Named turns come first, each shown by rows before and after it. Which turns, in which order, take the first row of each pair that follows to the second? Write the first one first, as in the answered first pair.
Gud:
1 -6 22 6 -9 4 -13 -9 5 9 -2 18 6 0 3 9 13 -1 -4 7 -9 7 4 -4 -2 -6 -> -2 -11 12 12 -6 2 -3 -10 10 15 12 7 0 -3 0 13 13 -9 -6 5 -11 8 -2 -9 4 5
0 7 -7 -10 5 -10 -1 7 -15 -6 -16 -11 14 2 2 -5 -19 14 -7 -5 1 -10 0 -2 -5 -3 -> -2 1 -16 -3 7 -10 9 8 -12 -1 -7 -21 10 1 0 1 -19 5 -12 -7 1 -9 -4 -9 -1 8
0 -2 2 -5 7 -5 5 -3 10 -4 2 9 4 -3 -1 12 -4 0 0 -1 0 3 -6 9 2 2 -> -1 -1 4 -4 6 -4 3 -2 9 -5 -1 9 5 -2 1 12 -5 1 -1 -1 2 4 -5 8 2 2
femu:
1 0 -7 5 6 2 3 7 -4 -5 0 -7 -1 -8 2 -5 -12 3 4 -6 1 0 -6 3 7 10 -> 2 -6 2 13 1 2 -1 1 -1 2 0 -6 1 -7 5 2 -4 -5 0 -5 -3 3 -8 -5 10 14
1 -5 -19 -2 15 -3 12 3 7 -1 8 2 -3 -2 -7 -5 -1 16 3 3 5 8 6 14 -1 -4 -> -5 -4 -20 5 16 -5 17 5 1 1 -7 -9 -2 1 0 3 -7 2 -3 -10 10 -2 1 0 7 9
-5 1 -13 1 3 7 6 10 -5 1 9 -12 -8 0 -2 -3 3 -8 3 -4 -5 -7 -11 -2 1 6 -> -3 -3 -5 7 -2 8 2 5 -1 7 10 -9 -6 0 -1 1 9 -12 2 -1 -9 -3 -10 -6 1 8
0 -2 -3 -9 8 0 6 2 -6 15 -4 -3 -8 4 -2 -2 -11 6 -3 -18 -1 -9 3 3 2 14 -> 2 -8 7 -1 1 1 0 -3 -3 22 0 0 -5 4 0 5 -3 -1 -7 -15 -7 -5 3 -5 3 17
simer:
-2 -3 3 1 -3 -1 -5 -7 7 5 11 7 5 6 -7 9 7 7 -10 12 6 12 20 -1 -8 -3 -> -2 -3 1 1 -1 -1 -4 -6 7 3 11 7 5 6 -8 6 7 9 -9 11 7 12 21 2 -8 -4
0 5 -3 -12 0 1 2 4 0 -11 -1 8 -1 6 -4 -2 -2 12 10 6 5 2 9 8 -11 -13 -> -2 -3 14 5 -12 1 -5 -4 3 -1 -8 8 5 8 4 14 9 -10 0 2 -3 4 5 -11 -3 0
-5 7 3 -12 0 -4 -14 10 -10 -17 -23 0 1 5 -6 -6 -8 3 3 -6 3 -9 -11 7 16 8 -> -6 4 7 -5 -4 -4 -15 7 -8 -12 -25 -1 2 7 -3 0 -5 -4 -2 -6 1 -9 -12 -1 17 13
8 -10 -9 4 5 4 9 1 16 4 17 -6 -12 -4 -11 7 2 -1 1 5 -1 -2 -10 -2 7 2 -> 9 -10 -5 2 3 4 6 1 16 3 17 -1 -12 -5 -10 2 5 0 4 7 -6 0 -12 2 6 -2
zep:
-6 2 9 3 0 3 -15 -8 -8 -5 -16 5 1 8 10 -2 -5 -3 4 -5 -3 -5 -4 1 1 -13 -> -8 -1 6 8 1 2 -10 -8 -7 -2 -16 -2 0 9 12 4 -5 -10 0 -9 -2 -7 -6 -8 5 -4
-4 1 6 0 -1 2 -4 2 -1 0 -5 0 -1 -2 1 -2 -3 0 3 -1 0 -3 -3 4 2 -2 -> -3 1 6 2 -2 1 -5 0 -1 0 -7 -1 1 -1 2 1 -4 -1 1 -1 3 -3 -1 1 1 -2
6 -2 6 3 -3 -12 0 4 0 7 5 -6 12 1 -6 6 1 -6 3 -2 1 -2 2 -15 -9 11 -> 9 -2 4 -2 0 -10 2 8 1 5 12 -5 5 -5 -9 -7 1 -4 12 -3 -11 -4 -8 -5 -4 5
1 5 -13 -12 14 -2 8 0 0 -5 20 -3 -7 -7 -8 -9 -4 16 -3 7 13 10 13 12 -9 3 -> -1 3 -14 -6 14 -4 8 -4 -1 -2 16 -7 -4 -4 -5 2 -4 12 -11 6 21 11 18 4 -10 11
mokam:
6 7 10 -11 -16 -5 -17 -1 11 11 -7 14 5 4 20 -18 1 12 -5 -4 0 -2 2 -8 -6 -13 -> 4 7 7 -5 -15 -7 -14 -3 12 13 -9 8 9 8 23 -6 0 10 -13 -5 10 0 9 -16 -9 -4
2 -6 11 3 6 0 -2 -5 -10 2 -8 1 1 -4 3 6 7 -19 -5 -11 2 -3 -6 0 9 2 -> 2 -5 11 1 7 0 -1 -4 -12 0 -9 1 0 -6 3 4 5 -18 -2 -12 2 -5 -8 2 10 1
-2 14 -3 -6 1 -6 17 3 -14 -15 -14 -12 -9 2 1 6 -8 4 2 -3 14 -14 9 -8 5 3 -> 5 10 14 -11 -5 -2 7 3 -8 -15 -3 6 -15 -6 -4 -13 3 8 15 5 -12 -10 -3 8 8 -12
Now pairs of rows:
Between the rows of a pair lie two turns.
-9 0 -14 -2 0 5 15 -12 7 9 0 10 -10 3 -12 17 9 -11 -10 -1 6 11 -1 -10 5 16 -> -9 -1 -9 -2 -2 8 14 -11 5 9 -5 9 -12 0 -9 12 10 -18 -7 -6 -3 6 -11 -10 12 17
mokam, femu
-11 1 -10 -15 11 2 5 3 -3 -20 9 9 14 -3 -6 -20 -1 24 14 -4 -5 -11 9 25 -10 -26 -> -15 3 -21 -14 15 -1 13 5 -6 -21 5 -1 16 2 -4 -10 -9 23 6 -7 11 -13 16 17 -12 -17
mokam, femu
-10 6 7 -10 7 0 24 -4 -5 11 13 -18 -8 -8 -8 -19 -2 -16 14 -12 -9 -12 -15 -4 8 3 -> -11 -3 12 4 1 -1 20 -16 1 22 18 -18 0 -2 -6 4 9 -21 -1 -3 2 1 0 -20 2 14
mokam, mokam
2 1 11 -5 -2 2 -8 1 0 -4 -1 9 -3 -4 -1 -8 1 3 12 1 -17 3 -7 9 -1 -11 -> 3 2 -1 -5 2 -1 -5 -3 1 -5 5 7 0 0 -5 2 0 16 5 11 2 11 11 11 -12 -10
mokam, femu
0 6 10 8 12 10 4 -5 -5 -6 -28 1 6 5 10 14 -11 -15 1 0 2 -16 9 -23 16 -3 -> -1 9 1 1 18 10 12 2 -7 -10 -25 -3 0 3 7 4 -18 -12 8 -4 2 -21 4 -16 18 -4
mokam, simer
-8 -4 -20 -6 6 -7 19 2 3 6 13 -11 -15 -7 -7 -7 0 1 4 -7 -1 2 -14 2 8 -2 -> -9 2 -14 0 0 -11 7 -8 -2 6 -4 -4 1 3 0 16 0 8 -13 2 25 8 14 -10 -7 -1
zep, zep
0 -10 -7 13 3 0 9 -2 6 8 3 -13 -5 3 1 7 0 -18 -5 -5 2 -2 -7 -11 9 18 -> 4 4 -4 -4 5 -1 -6 -3 -1 -5 -5 5 4 8 -2 1 -4 17 -2 9 21 3 19 7 -12 -7
simer, zep
1 5 0 -12 6 0 -2 4 -6 -17 3 6 0 5 9 -8 -3 0 2 0 4 5 4 21 -4 -9 -> 1 1 10 -7 1 2 -6 3 -4 -13 -1 9 -1 3 12 -9 2 -11 3 -5 -9 2 -6 16 3 -5
femu, mokam
-2 13 3 -2 -11 -4 -2 -5 0 -17 -7 -4 -4 1 5 -10 -8 9 7 -3 -7 -7 0 4 -5 -7 -> -3 9 6 4 -13 -4 0 -6 2 -12 -6 -9 -7 0 8 -6 -3 -5 4 -8 -15 -8 -8 -4 2 0
simer, zep
8 -3 10 5 -8 2 -3 -3 0 0 -5 -4 5 -5 6 10 3 -5 -1 2 9 3 -1 -7 7 8 -> 6 2 -5 -4 1 0 6 3 -3 -6 0 -9 1 -5 2 4 -6 5 2 3 18 1 3 1 4 6
simer, zep
-1 6 -10 -10 7 3 6 9 -7 -10 -9 -7 -8 0 -3 -17 -10 1 10 -12 -4 -7 -10 12 7 -4 -> 4 6 10 -9 -4 3 -16 -1 -5 -8 -11 13 4 4 -1 -11 2 13 7 4 -2 5 7 15 -6 -15
zep, mokam
3 -6 7 0 -6 0 -2 -3 5 4 7 6 -3 -6 -3 -2 8 1 -1 1 -8 9 -2 -2 -1 -5 -> 3 -5 2 -1 -3 0 0 -3 4 3 9 6 -2 -5 -4 -1 7 7 -2 4 -1 11 5 -1 -6 -6
femu, mokam
2 1 -4 -17 16 -4 4 7 0 -14 3 5 -5 3 2 -20 -7 5 24 -2 -6 -1 -13 16 14 -7 -> 4 -15 12 6 0 -6 -10 -13 12 6 12 12 7 10 6 15 14 -4 2 15 0 21 8 -6 4 7
mokam, zep
-2 5 -1 -4 0 -1 1 8 -9 -4 -18 -2 -1 0 3 -8 -6 -9 7 -12 -4 -14 -13 -1 9 2 -> 0 5 11 -1 -7 1 -10 2 -8 -2 -23 7 5 3 6 -2 0 -8 2 -7 -4 -9 -6 -5 7 -1
zep, femu
-5 -2 -15 -8 7 5 12 11 -3 -1 14 -7 -12 -9 -4 -12 -2 -10 14 -8 -15 -7 -16 8 10 6 -> -4 -2 14 9 -11 4 -13 -7 -5 5 -12 8 13 4 9 19 11 -13 -9 2 2 4 11 -15 -3 12
zep, simer
-1 -1 -6 -2 2 -3 0 5 1 0 9 2 -5 -2 -8 -4 -2 3 4 5 -3 2 -4 10 -1 -1 -> -2 4 -4 -6 1 -4 -2 6 -3 -5 -2 3 -1 1 -5 -4 -6 6 3 3 3 -3 0 10 -3 -3
femu, zep
3 -5 6 1 -2 -1 -2 -2 3 7 10 4 -2 0 1 1 8 -2 -3 3 -5 7 1 -1 -2 1 -> 1 2 -2 -3 1 -4 2 -1 -1 3 3 1 1 2 1 4 2 5 -7 3 9 4 11 0 -7 0
femu, zep
1 4 -15 -8 12 -3 10 3 0 -6 7 -10 -4 -1 -2 -2 -10 12 0 2 13 -3 13 4 -9 0 -> -1 -2 -8 5 5 -3 11 -1 2 4 0 -15 -1 1 5 12 -5 -7 -9 -4 10 -3 7 -13 -1 14
zep, femu
14 -5 17 7 -12 -3 -22 3 14 15 21 -10 1 6 -17 8 15 13 -11 21 0 4 5 -18 -16 -3 -> 15 -5 28 10 -17 -1 -27 4 11 15 10 -7 3 4 -12 7 16 4 -11 14 -9 0 -3 -21 -9 -1
femu, simer
2 -1 -2 -5 7 3 3 -5 11 -13 8 8 12 -1 9 -1 -1 15 2 18 -3 14 10 0 -6 -22 -> -2 -3 -13 1 10 1 11 -6 11 -10 9 -3 13 1 11 11 -3 7 -6 15 8 14 14 -10 -5 -8
mokam, Gud
6 4 14 -1 -4 3 -8 -3 1 -10 -9 13 10 3 5 -1 -1 -2 -1 6 -2 4 1 7 -1 -8 -> 0 -1 -7 2 5 0 11 4 3 -7 3 -7 -1 -2 1 -2 -10 -14 0 -4 -2 -3 -12 3 10 7
simer, zep
5 2 -5 -5 -4 7 3 -6 6 -2 16 12 -14 -1 -9 -8 -1 21 2 13 -6 11 2 34 -1 -22 -> -3 7 -12 5 -3 1 5 -12 1 0 0 1 0 9 -1 19 -7 18 -19 12 27 13 25 14 -9 -7
zep, femu
-5 4 -8 -5 3 -4 1 -1 -8 -4 -5 -1 1 4 -1 1 -7 9 -1 0 11 0 12 3 -5 -5 -> -4 1 6 3 -4 -2 -5 -5 -7 0 -11 3 5 6 4 7 0 0 -6 -2 5 1 11 -6 -2 -2
simer, mokam
-6 5 -1 -10 0 3 15 4 -3 -4 15 12 -10 5 -8 -10 2 21 4 -5 -10 0 -11 7 10 -4 -> -9 6 -13 -6 4 0 24 5 -4 -3 15 2 -9 7 -8 -2 -4 18 -2 -8 1 -1 -6 1 10 5
simer, simer
2 -3 3 1 -3 -2 -1 4 5 4 5 3 -2 -4 1 -4 6 -3 4 0 -11 3 -8 4 9 2 -> 0 1 -11 -5 4 -6 3 6 3 -1 9 -2 -2 -2 -3 -2 -1 8 2 4 3 3 1 8 2 1
mokam, simer
-1 6 -3 -3 2 2 1 1 -5 -1 -7 0 0 -1 -1 -5 -8 7 3 -3 5 -2 2 6 -2 -4 -> -2 2 -1 0 1 3 4 2 -4 2 -9 -1 -1 -4 1 -6 -6 -2 3 -8 -3 -4 -7 2 4 1
femu, zep
3 3 1 -2 1 -10 -10 -8 -4 -5 -18 4 -6 5 6 2 -1 -4 0 1 -2 -3 -3 -1 5 -10 -> 3 3 -3 -1 3 -10 -5 -6 -3 -4 -13 1 -11 2 5 -2 -1 -8 3 -3 -7 -4 -10 0 9 -7
zep, zep
-1 4 7 4 -3 0 -2 4 -4 -4 -10 1 7 -3 6 4 -3 -1 -3 -2 5 -6 2 -4 1 2 -> 1 -6 2 7 -1 1 3 2 6 3 11 -2 -1 -7 0 4 4 -4 -2 4 -4 2 -3 -2 3 4
Gud, femu
-2 12 10 5 4 9 -4 9 -6 -13 -10 10 -3 5 2 -26 1 2 5 0 -6 -16 -4 5 9 -10 -> -8 7 4 17 5 7 4 7 -5 -6 -12 -5 -2 6 6 -10 -1 -16 -6 -8 2 -19 -6 -13 14 10
zep, zep
-4 7 -3 -9 8 12 5 -5 0 5 16 -3 -9 -5 -4 -8 20 0 5 -2 -6 -6 -4 6 7 -2 -> -1 9 7 -11 3 13 -3 -9 -1 4 12 5 -6 -4 -3 -7 24 4 3 2 -6 -3 1 8 2 -8
simer, zep
-1 1 -14 -5 9 -4 8 2 2 1 9 -3 -2 0 -8 -1 -1 7 1 3 12 2 8 6 -2 0 -> 2 -3 -7 -2 4 -3 2 -2 6 5 16 3 -3 -2 -9 0 6 7 2 8 4 7 8 8 -3 -2
mokam, mokam
-2 8 -10 -10 8 0 1 1 -2 -4 8 -1 -3 6 -3 0 1 10 -5 7 11 8 14 5 -8 -3 -> 0 -1 15 3 -7 3 -11 -7 2 5 1 7 1 4 3 4 15 -8 -7 4 -8 10 3 -5 1 -1
mokam, simer
-6 13 -13 -23 -6 5 -4 -2 -14 -5 -14 3 11 5 -7 -7 -7 20 -3 11 11 -4 13 4 -20 -20 -> -10 15 -15 -21 -5 4 1 1 -20 -6 -28 -6 11 5 -1 -5 -16 9 -4 -1 13 -15 4 -4 -11 -11
mokam, femu
10 -14 -5 18 1 -1 2 -3 7 5 -17 -12 -4 6 5 13 7 -13 -3 -9 -14 7 -7 -19 -7 29 -> 16 -15 11 12 -6 2 -12 -4 9 3 -15 6 -5 2 3 -1 15 -8 7 -5 -33 9 -13 -7 -7 12
simer, simer
-3 -2 -22 -3 14 1 13 4 0 3 21 -11 -8 -2 -10 -3 -1 1 -1 1 0 2 -6 3 6 7 -> 3 0 14 -1 -4 3 -17 -8 0 3 5 18 7 2 -3 3 14 10 -4 13 -5 11 10 4 -6 -9
simer, zep
-5 -2 3 -10 12 7 1 8 4 -16 5 0 -12 -3 -5 -5 8 -1 3 -7 -16 4 -2 17 -2 -11 -> -8 -1 -9 -9 17 5 9 10 3 -17 6 -10 -12 -2 -7 0 1 1 -1 -9 -5 2 1 14 -4 -5
simer, simer
1 4 -19 -6 14 -6 17 3 -8 -1 4 -12 -7 0 -3 -7 -10 2 -3 -4 11 -8 -2 -1 0 8 -> -1 3 -7 1 7 -5 12 0 -11 1 -10 -11 0 2 4 1 -8 -10 -9 -11 9 -12 -4 -12 6 13
zep, femu
8 -4 25 14 -11 -3 -15 -6 -1 9 -17 10 10 0 8 12 16 -10 -7 0 -6 4 4 -14 1 -3 -> 11 -4 23 5 -9 0 -13 0 0 4 -6 15 -1 -7 2 -11 15 -6 9 -2 -23 0 -11 3 6 -14
zep, zep
